(in the rows, 128 means zero)
X: rows in a few groups, each row roughly a mix of its group's directions:
X (128 x 10):
[[158 159 144 111 125 124 156  95  80 132]
 [157 144 175 122 114 110 160 139 102 157]
 [101 117 109 120  98 129 136  85 129  79]
 [159 133 117 130 186  94 134 139 149 110]
 [162  89 173 124 134 146 142  99 108 136]
 [155 122  99 123 138 110 132  96 123  70]
 [ 75 110 132 150 139 147 165 125 159 140]
 [ 88  67 140 103 136 141 116 123 128 128]
 [149 144 150  92 142 145 176 132 160 145]
 [103 137 161 110 131  69 105 137 120 110]
 [139  78 153 102 117 108 114 100 153 152]
 [121 153 122  93 138 169 160 122 165 107]
 [146 151  97 113 152 124 117 186 107 138]
 [140 130 122 118 140  94  89  94 131  80]
 [101 128 122 130 140 125 156  62 106 121]
 [106 150 142  76 161 145 130 142  94 132]
 [111 117 136 135 105 127  84 133  86  86]
 [135 164 139 126 143 133 109 105  73 158]
 [157 133  98 124 133  77 137 128 151 167]
 [155  89 117 115 100 150 140  87 128  99]
 [131 153 185 129 148  88 127 152 138 131]
 [145  83 128 144 115 138 162 140  79 119]
 [112 107 118  98 126 161 126 126  81 167]
 [105 103  98 176 137 134 172 120 121 131]
 [ 98 156 143 148 149 175 121 143 157 150]
 [ 91  98 138  95 101 124 133 104 123 170]
 [145  71 130 111  80 139 135 143 124 130]
 [119 127 151 126 141 142  60 156 118 129]
 [101 128 130 129 117 126  54 124 118 118]
 [161 125  80 136 117 114 100  98 123  95]
 [132 134 159 131 156 176 164 100 147 119]
 [118 110 146 151 137  75 128 169 110 107]
 [104  88 118 100  98 122  84 106 130 138]
 [112  97 120 193 123 153 147 125 124 129]
 [104 135 126 142 170 182 110 115 127 151]
 [ 91  99 135  97 109 127 135 111  80 109]
 [107 108 127 130 136 158 125  62 111 123]
 [107 133 122  87 115 134 110  96  76 116]
 [157 159 129 142 169 150 108 147 132  88]
 [143 111 144 138 111 158 154 166 124  80]
 [126 139  82 174 117 137 144 107 159 109]
 [141 170 171 117 135 116 136 157 126  89]
 [125 157  96 101 157 150 174 118 142 113]
 [155 168 130  95  94 147 102 108 140 110]
 [108 115 143 141 123 120 113  76 169 157]
 [124 184 127 117 172 109 117 108 148 139]
 [148 131  72 110 109 137 124 106  87 127]
 [147 107 129 136 182  89 129 133 156 106]
 [119 136 117 133 135 147 155  93 126  65]
 [118 127 140 166 164 123 163 126 174 113]
 [126  88  79 139 129 138 127  88 106 114]
 [156 106 105 120  87 158 169 144 142 124]
 [167 125 151 127 112 143  88 155 107 162]
 [112 136 130 135  71 153 162 140 124 160]
 [167 116 154 120 102 159 160  92 115 121]
 [110 121 130 148 113 106 159 147 130 189]
 [130 149 110 193 139 125 129 158 147 115]
 [155 101  80 143 124 151  91 118 125 151]
 [132 145 122 155 175 122 135  84 147 159]
 [174 130 120 117 147 118 145 185 143 137]
 [123 110 148 128  93 118 162  78 153 141]
 [136 108  86 128 145 171 103  88 129 122]
 [102 113 138 117 150 121 157 143 167 176]
 [177 151 137 139 101 124 126 154 102 165]
 [160  97 122  91 116 103  91 137 121 157]
 [119 105 123 128 141 130  61 154 105 124]
 [106 106 113 140 108 171 121 101 173 115]
 [136 166 160 100 152 143 148 121 171 139]
 [138 147 160 156 146 111 141 138 159 177]
 [143 148 158  91 144 158 174 137 127 110]
 [139 179 156 102 128 105  86 131 130 117]
 [112 189 139 103 146 116 112 149 119 103]
 [159 108 126 105 138 129 179 135  85 127]
 [112  99 128 162  82 142 131 166 151 134]
 [124 166 105 119 174 142 169 109 133 122]
 [140 167 127  73 162 124 136 106 136 121]
 [155 165  87 164 120 112 101 114 112 133]
 [150 192 158 121 117 121 122 146 131 107]
 [152 158 107 131 140 158  71 109 126 125]
 [107 126 143 139 148 155 151 151 105  73]
 [145 113 116 176 105 148 113  80 128 138]
 [109 132  93 172 120  90 111 156 112 143]
 [123 145 162 101 148  76 121 146 101 139]
 [146 118 127 137 131  92 106 109 158 183]
 [156  93 117 126  76  91 135 129 116 136]
 [ 97 104 111 106 105 100 129  88 136 164]
 [167 118 139 141 135 119 155 158 179 146]
 [144 144  93 125 115 106 112 184 116 153]
 [117 122 121 168 162 118  73 129 134 106]
 [180 114 108 114 109 100 108 162 122 146]
 [ 99 152 158  97 111 116 146 120 142 176]
 [ 86 103 138  85 158 147 126 122 138 100]
 [ 95 170  92 160 105 127 130 117 100 134]
 [134 142 139 115 129 187 174 112 131 113]
 [114 100 152 101 142 136 131 145 138 189]
 [143 106 106 105 102  90  88 119 108 155]
 [ 61 126 120 139 125 128 118 102  94 120]
 [137 138 148 125  85 143 183 153 139 140]
 [131 131 166 154 137 133 121 114 178 167]
 [ 83 113 134 115 155 165 132 145 165 113]
 [108 121 109  94 126  95 157 179 125 137]
 [150 150 121  84 127 150 149 177 128 113]
 [101  92 142 102 121 154 160 140 108 165]
 [164 148 178 144 123 108 106 156 130 148]
 [144 122 165 128 116 127 144 186 160 137]
 [139  83 104  98 141 122 135  89 132  94]
 [102 142 136  83 157 147 109 114 135 170]
 [110 140 115 175 167 102 155 130 117 154]
 [140 109 121 146  85 111  84 163 115 113]
 [144 140  89 152 123 132 106 115 131 186]
 [173 125 121 108 110 162  99 107  92 126]
 [166 129 156  86  96 108 133 159 139 128]
 [118 127 111 171 145 128 125  97 171 162]
 [154  90 142  87 102 128 137 164 118 147]
 [127 114 119 171 106  99 136 160 171 142]
 [155  98 127 109 118  89 180 141 129 125]
 [140  93 151 126 140 128 133 179 129 171]
 [ 88 147 124 113  99 164 111 121  85 139]
 [144 152 117 104  83 156 113 145  91 146]
 [160 107 127 116 125 112 143 172 158 168]
 [163 112 159 142 120 101  91 118 156  98]
 [117 129  88 112 145 137 107  81 108  94]
 [143 110  77 113 149 122 153  96  96 124]
 [148 145 142  73 112 101 138 102 141 102]
 [117 185 164 109 145 127 111 138 157 124]
 [105 106 134 121 125 186 157 108 114 155]
 [131 108 137 128 116  62 161 148 123 117]
 [121 163  81 121 142  98 151 161 112 129]]

which group is each row in? (one row of each group first):
[130 117 108 148 161 133 120  63 136 139]
G
[133 159 122 142 121 156 110 121  89  77]
U
[107 104 159  75 128 162 112 118 139 116]
C
[ 94 111 152  84 143 123 152 139  96 153]
W

[137  92 130 167 109 117 145 159  85 138]
G
[156 105 115 118 113  76 119 144 106 163]
G
[ 76 169 141 142 110 122  93 116 121 128]
C
[146 106  83 158 119 122  91 118 114  95]
C
[125 134 133 160 111 131 152 160 120 188]
W
[130 127 159 154 142 134 113 193 117 137]
C
[118 115 154 142 117 131  67  95 148 126]
G
[140 121  77 111 138 101 141 127  79 120]
G
[151 146 120 132  72  80 130 138 129 135]
C
[117 173 145 159 142 106 144 162 132 161]
W
[128 134 132 145 138  85  71 106 118 148]
G
[ 72 131 108 108 158 118 156 140 146 110]
W
